Each row has a name. After each piece below comes the name of the row it's from, unless a question asks for something else. Each question is about the rows just above it.

P: [ -2.9 -51.6  48.8  31.2  23.3]
Z: [ 31.2  -2.9  23.3  48.7 -51.6]
K: [ 40.8  46.2  -2.7 -67.7  42.0]
E: [-51.6  31.2  -2.9  48.8  23.2]
[ 31.2  48.8  23.2 -51.6  -2.9] is which row reordered? | E
[ 23.2  48.8  -2.9  31.2 -51.6] is which row reordered? | E
[ 48.7  -2.9  31.2  23.3 -51.6] is which row reordered? | Z
[-51.6  48.7  23.3  -2.9  31.2] is which row reordered? | Z
Put [-51.6  -2.9  23.3  31.2  48.8] back in order: which row is it? | P
Put [ 31.2  23.3  -2.9 -51.6  48.8] back in order: which row is it? | P
[ 23.3  -2.9 -51.6  48.8  31.2] is which row reordered? | P

F: [ 24.0 -76.0 -31.3 -36.2   0.8  59.3  -6.9  46.7 -60.6   4.5  17.7 -54.3
  -1.6  22.2 -12.2  -3.5 -13.2 -14.8]
T: [ 51.3  15.9 -53.6 -78.3 -11.1   8.8  35.3  -1.5 -20.0  -2.1   7.8 -71.8
 -17.7 -14.5 -72.1  10.5  66.0 -47.0]
N: [ 46.7 -14.8  -3.5  24.0  17.7 -54.3 -12.2 -76.0  59.3  22.2  -6.9 -60.6
 -31.3   4.5  -1.6 -36.2   0.9 -13.2]
S: [ 51.3 -14.5  -1.5  15.9  10.5 -71.8 -17.7 -78.3  66.0  35.3   7.8 -72.0
 -47.0   8.8 -11.1 -53.6  -2.1 -20.0]
Y: [ 31.3 -14.2  -6.9  11.9  -3.0 -36.3 -13.3 -51.6  46.3   2.5 -17.4 -42.4
 -25.3   1.0  -2.3 -33.0   2.2 -12.5]
C: [ 10.5  15.9 -17.7 -78.3  35.3 -19.9 -71.8 -47.0 -14.5 -72.1   8.8 -11.1
  66.0  -2.1  -1.5 -53.6  51.3   7.8]
Which row holds these entries in another order? [ 66.0  15.9  10.5 -78.3 -53.6 -72.0   8.8 -11.1   7.8 -20.0  -2.1  -1.5
 -47.0  51.3 -71.8  35.3 -14.5 -17.7] | S
Which row holds these entries in another order? [-47.0  66.0  10.5 -72.1 -14.5 -17.7 -71.8   7.8  -2.1 -20.0  -1.5  35.3
   8.8 -11.1 -78.3 -53.6  15.9  51.3] | T
Put [-78.3 -72.1 -71.8 -53.6 -47.0 -19.9 -17.7 -14.5 -11.1  -2.1  -1.5   7.8
   8.8  10.5  15.9  35.3  51.3  66.0] back in order: which row is it? | C
Put [-76.0 -60.6 -54.3 -36.2 -31.3 -14.8 -13.2 -12.2  -6.9  -3.5  -1.6   0.9
   4.5  17.7  22.2  24.0  46.7  59.3] back in order: which row is it? | N
Put [-13.2  17.7  22.2   0.8 -76.0 -14.8 -54.3 -60.6  59.3  -1.6 -36.2 -12.2
 -31.3  46.7  -3.5  -6.9  24.0   4.5] back in order: which row is it? | F
Put [-11.1   8.8  35.3  -1.5 -20.0  -2.1   7.8 -71.8 -17.7 -14.5 -72.1  10.5
  66.0 -47.0  51.3  15.9 -53.6 -78.3] back in order: which row is it? | T

X: [-50.2 -45.7  49.8  50.4 -65.2 -62.0]
W: [ 47.7  43.5 -36.1 -43.5  66.6  59.7]
G: [  8.1  12.1  -9.3   6.7 -63.9  -7.2]
V: [ 31.9  25.0 -23.8 -27.2  41.7  39.0]
J: [  6.7   8.1  -7.2  -9.3  12.2 -63.9]
L: [-34.7 -32.2  24.9  32.0 -50.6 -43.7]
M: [ 51.6 -41.5 -38.7  56.7  38.5  41.5]
R: [ 41.6  38.5 -38.7 -41.5  56.7  51.6]
B: [-38.7  38.5 -41.6  41.6  56.7  51.6]
Which row holds these entries in another order? [ 51.6  56.7 -41.5 -38.7  38.5  41.6] | R
[-65.2 -62.0 -50.2 -45.7  49.8  50.4] is which row reordered? | X
Which row holds these entries in another order? [  8.1  -9.3 -63.9  12.2   6.7  -7.2] | J
[ -7.2 -63.9   6.7  -9.3  12.1   8.1] is which row reordered? | G
Put [ 56.7  51.6  41.6  38.5 -38.7 -41.5] back in order: which row is it? | R

U: [-19.4  53.3  -8.6  67.0]
Q: [ 66.9  53.3  -8.6 -19.3]
A: [10.4  3.3 -8.1 72.7]
D: [-19.3  53.2  67.0  -8.6]
H: [-19.3  -8.6  67.0  53.3]
Put [72.7 10.4  3.3 -8.1] back in order: which row is it? | A
Which row holds these entries in another order? [-19.3  -8.6  53.2  67.0] | D
[-19.3  -8.6  53.3  67.0] is which row reordered? | H
[ 67.0  -8.6 -19.3  53.2] is which row reordered? | D
Which row holds these entries in another order? [ 53.3  -8.6  67.0 -19.4] | U
Put [-8.1  3.3 10.4 72.7] back in order: which row is it? | A
Put [ 53.3  67.0  -8.6 -19.3] back in order: which row is it? | H

luf: [-2.2 -0.2 -0.6 -2.0 -0.3 -4.4  2.7 -3.3 -0.9 -1.8 -2.9 -1.0  2.0 -1.0
  1.1  0.3 -1.8 -4.2 -3.2 -0.7 -1.3 -4.6 -2.1]
lolon: [ -0.4 -15.3  -5.7  21.5  -5.9   4.6   0.3  -3.5  23.8  -3.7  -8.2  -5.1
  -4.8 -21.2  11.6   7.7  -4.6   0.6   6.0  13.2  29.6  31.1  -0.7]
rab: [  0.2 -53.7   0.6 -17.6  -1.5  -3.5 -28.9   2.6  24.8  13.7 -54.0 -50.2
 -42.2 -71.0  59.8  67.8 -70.8 -50.9 -19.2  56.1  34.7  67.6 -59.3]
nifu: [ -6.7 -54.0  -0.5 -19.3  -1.1 -25.1  -7.0 -20.9  18.1  -8.2 -53.7 -60.9
 -10.5 -62.5  51.1  62.4 -59.0 -72.6 -35.4  47.9  19.9  30.8 -64.6]
Seviz: [ 28.8 -14.3  28.5 -16.7  45.6 -55.3  12.9   8.0  36.5 -25.5 -52.1 -14.7
 -57.9 -41.4  15.1 -60.8   4.0 -22.2  46.1  33.4 -19.2 -33.9 -24.0]
Kado: [  8.0 -16.7  15.1 -57.9  12.9   4.0 -52.1  28.5 -19.2  45.6 -33.9 -22.2
 -55.3 -25.5  36.5  46.1 -60.8 -24.0 -14.3  33.4 -14.7  28.8 -41.5]
Ser: [-12.2 -37.6 -20.2 -12.0  -9.0  45.7 -10.6 -12.7   2.4  32.6  -1.3  65.0
  11.1  31.6 -13.3  -8.2 -55.0 -21.4  10.8 -19.2  26.5  56.8  70.0]
zap: [ -1.3 -37.6 -12.2  45.7 -12.0  11.1   2.3  -9.0  56.8 -10.6 -20.2 -19.2
 -13.3 -55.0  32.6  26.5 -21.4  -8.2  10.8  31.6  65.0  70.0 -12.7]
bitat: [  5.0 -42.5   2.0  -8.6   0.0  12.4 -36.1  14.0  28.3  26.2 -42.9 -31.6
 -52.6 -61.9  51.3  57.0 -62.9 -24.3  -1.1  47.9  42.6  78.3 -42.1]
Migek: [  4.8 -15.7  -1.7  14.9  -4.2  21.9 -16.2  13.6  25.8  16.7  -9.2   1.0
 -31.5 -27.9  19.2  14.7 -18.5  11.9  17.4  18.0  35.2  55.6  -1.9]
nep: [ 55.6  17.4 -16.2  13.6  19.3   1.0   4.8 -31.5  21.9  -4.2  14.9  -1.7
  14.7  18.0  16.7 -18.5  -1.9 -27.9  35.2  -9.2 -15.7  11.9  25.8]
mifop: [-13.3 -10.6  -8.2 -37.6  11.1  65.0  31.6  26.5 -12.0 -12.2  45.7   2.3
  -1.3  -9.0 -12.7 -21.4  10.8  56.7 -20.2  70.0 -19.2  32.6 -55.0]
Put [-41.5  28.8 -14.7  33.4 -14.3 -24.0 -60.8  46.1  36.5 -25.5 -55.3 -22.2
 -33.9  45.6 -19.2  28.5 -52.1   4.0  12.9 -57.9  15.1 -16.7   8.0] back in order: which row is it? | Kado
Put [-31.5 -18.5  -1.9  -1.7  17.4  18.0 -27.9  -9.2  21.9  19.2  25.8  14.9
  13.6  35.2  14.7   4.8 -16.2 -15.7  55.6  16.7   1.0  -4.2  11.9] back in order: which row is it? | Migek
Which row holds these entries in another order? [ 70.0  56.8  26.5 -19.2  10.8 -21.4 -55.0  -8.2 -13.3  31.6  11.1  65.0
  -1.3  32.6   2.4 -12.7 -10.6  45.7  -9.0 -12.0 -20.2 -37.6 -12.2] | Ser
Put [-12.0  11.1   2.3  -9.0  56.8 -10.6 -20.2 -19.2 -13.3 -55.0  32.6  26.5
 -21.4  -8.2  10.8  31.6  65.0  70.0 -12.7  -1.3 -37.6 -12.2  45.7] back in order: which row is it? | zap
Put [-55.0 -37.6 -21.4 -20.2 -19.2 -13.3 -12.7 -12.2 -12.0 -10.6  -9.0  -8.2
  -1.3   2.3  10.8  11.1  26.5  31.6  32.6  45.7  56.8  65.0  70.0] back in order: which row is it? | zap

